One turning vector, and how many ticks it has turned
The counts run from 0 to 242.
[118 157  92 142 142 138 102 150 122  83  69 121 147 116 120  80  93 135
  98 186  93  93 133 107 145 147 131 150 119 153 102 142 162 168 152  99
 148 134 119 119 139] => 175
[139 164  74 162 116 138 112 114 102 120  98 130 131 135 128  71 112 107
  90 130  77 128 150 129 144 108 119 135 117 112 130 158 153 182 159 106
 139  85 143  93 128] => 7
[142 120 140 147 137 159 118 169 116 118 137 171 153 136 169 114 149 127
 102 160 137 128  68 127 117 127 172 139  53 140 144 123 141 119 147 124
  87 165 107  94 109] => 77
[136 179  82 168 133 123 134 127 107 114  80 127 141 122 118  69 114 110
 110 131 108 143 168 128 117 109 161 147  88 142 111 137 165 140 155 119
 120 110  88  84  88] => 86
[181 166 119 184 104 110 167 128 129 178 175 101 116 138 153 125 142 104
  77  98 121 131 103 114 123 140 158 155 101 124  83 106 122 118 106 141
 139 155 110 106 116] => 122
[175  90 161 132 113 116 114 168 126 100 105 101 144 126 143 169 163 168
 121 161 165 105  99 118 160 146 134 112  91 126  82 136 130 156 103 116
 158 163 148 121 138] => 234
[158 141 102  94 109 121 112 158 106  97  98 110 143 117 135 132 155 125
 150 146 134 147 153 138 109 108 185 111  53 125 115  82 133 136 141 153
 129 130  92  92  89] => 71
[141 155 121 141  90 147  96 157 104  90 135 153 173 124 164  47 144 103
 109 146 101 144 129 135  80 130 171 138 104 137 123 144 120 129 104 118
 127 135  85  85 127] => 167
[161 141 102 195 124 110 142 128 144 129 175 125 144 128 142 156 165 135
 164  93 116 148 128 102 185 141 136 157  75 142 103 136 111 106 166 152
 149 144 130  94 111] => 106
[213 137 135 184 167 114 141 114 122 134  89 108 114 150 155 109 144 135
  98 116 129 106  90 134 124 141 119 120 145  83 110  77 157 151 135 133
 123 104 123 104 148] => 128
[150 156  66 121 120 107 109 128 163 128 120 102 108 133 109 155 128 132
 133 128 104 141 128 123 181 118 143 144  66 149 128  93 146 143 195 171
 152 137 147 108 116] => 193
[207 178 102 140  96 109 131 134  99 144 140 117 106 174 162 119 168 128
  81 124 119 122 108 133  79 129 133 142 139 132 142  80 140 127 137 163
 111  99 117 115 128] => 41
[154 146 101 191 126 127 139 140 105 108 138 148 137 103 142 109 151 134
 130 137 108 143 115  92 197 151 118 159 111 126  66 170  97 139 128  93
 172 131 132 122 132] => 15
[133 144 126 175 155 142  90 157 115  87 124 167 171 131 169 102 131 128
  85 163 111 109  95 126 116 135 142 156 113 150 139 149 138 121 134 138
  87 147  95  91 146] => 170
[146 162  95 197 132 122 145 139  87 129 152 141 146  84 140 130 143 118
 126 126  95 153 131  91 196 143 132 162 101 119  80 160 107 141 138 102
 156 134 129 123 130] => 14
[174 188 126 179 120  93 103 136 107 124 142  92  91 144 110 148 149 130
  69 124 150 141 112  98 125 132 133 168 139 151  78 140 106 127 119 145
 109 116 103 101 158] => 213
[133 154 147 177 134 142  72 156 113  94 129 169 173 111 159  86 135 125
  99 159 106 122  98 123  95 142 157 154 110 151 145 162 144 118 127 119
 111 164 100  82 147] => 169
[171 137 120 181 123 111 132 139 159 142 155 134 105 171 133 117 174 149
 139 116 148 159  76 107 149 148 137 159  74 174  99 124 112  94 154 146
 134 155 112  98 107] => 199
[205 145 113 119  77 146 109 133  89 107 113  96 114 143 137 157 138 128
 110 136 124 136 164 121 116 109 108 124 134  97 127 154 148 160 122 113
 169  68 153  95 143] => 225
[122 183  99 160 153 113 106 139 104  98  92 112 147 112  98 106 131 155
 138 157 111 106 152  98 140 155 136 153 115 168 128 127 186 160 191 122
 129 135 122 115 129] => 177
[150 142  66 127 121 115  88 131 170 105  99 104 115 156 115 147 128 144
 126 135 109 123 119 127 180 127 123 135  77 154 126 107 141 145 197 171
 154 130 145 104 135] => 192
[138 138 130 181 146 138 107 124 133 103 103 144 149 182 141  53 138 148
 103 140 120 101  90 119 146 137 126 124 102 144 129 143 151 179 155  99
  89 123 135  90 145] => 3
[177 117 155 132 120 171 115 168 101  91 150 135 150 150 178 190 143 147
 138 181 147 104 125  91 115 147 129 151 110 153 139 156 144 102 135 126
 133 130 126 105 140] => 61
[165  93 130 103 109 159 124 154 149  83  72  92 149 128 145 155 107 137
 125 176 130  99 151 124 132 136 148 118  82 128 100 140 169 141 117 114
 178 135 127  95 129] => 66
[189 132 157 108  93 119  80 141 103  81 106  91 148 119 130 161 174 154
 168 138 142 131 158 122 105 133 140 104 107 116 141 119 161 155 132 133
 165 118 153  89 143] => 147
[143 158 108 163 114 147 104 148 126  75 154 147 157 145 140  90 166 140
 174 144 107 141 147  86 149 153 125 171 115 172 112 166 110 122 156 106
 155 122 117  94 142] => 183
[178 126 131  88  73 125 119 146  96 129 103 106 132 128 150 113 164 141
 127 145 118 131 119 147  97 119 157  87  77 103 141 104 170 174 117 123
 160 137 154 114  99] => 239
[197 144 135 152 105 126  98 143  77 111 140 107 130 122 147 217 148 140
 118 139 149 131 145 109 130 111 118 141 110 131 134 168 140 109 133 157
 135 110 139  81 129] => 228
[172 176 104 143  70  95  89 128 138 171 145 102  80 150 103 129 147 141
  80 117 115 153  92 125 111 127 125 149 103 160 136 126 143 131 143 156
 158 146 153 105 131] => 118
[198 138 118 122  97  99 110 132 139 135  86  98  89 151 132  78 161 149
 101 138 112 136  79 143 106 151 127 116 139 108 100  72 137 155 116 122
 173 141 144 125 129] => 37
[136 151 140 160 109 147  74 155 114  96 146 154 176 109 150  61 144 114
 103 144 101 132 111 119  87 147 169 142 109 140 137 155 133 130 103 113
 118 158  99  85 143] => 168
[133 174 126 205 150 115  88 141  99  88 135 153 159 119 126  77 161 137
 136 129 127 148 124 105 140 130 144 165 109 167 111 161 119 126 153 118
 100 135  89  84 134] => 90
[174 101 134 170 116 128  98 132 179 130 138 125 119 128 133 112 155 147
 148 111 109 151  80 118 186 156 131 127  89 111  99 127 118 139 135 114
 186 166 168 102 153] => 110
[130 193  89 168 106 110  77 119 100 112 126 110 138 114  97 103 124 128
  97 115  92 137 155 109 139 121 122 148 117 145 131 176 150 167 151 121
 144 109 142  82 156] => 9
[123 126 125 124 113 170 121 147 146 128 112 131 154 132 146  73 103 116
  76 169 102 102  93 123 111 143 171 125  59 128 131 128 169 162 130  90
 131 162 128 103 128] => 80
[119 154 101 165 163 155 119 151 116 107 121 145 177 108 163 104  96 113
  80 158  83  86 107 113 144 141 166 139  97 125 125 113 145 157 148 125
 101 154 104 115 150] => 172
[140 173  49 128 117 136 134 127 119 121 125 118 132 146 128 121 125 125
 124 134  79 116 155 109 187 127 121 142  92 137 126 126 145 173 194 130
 150  93 144 123 122] => 100
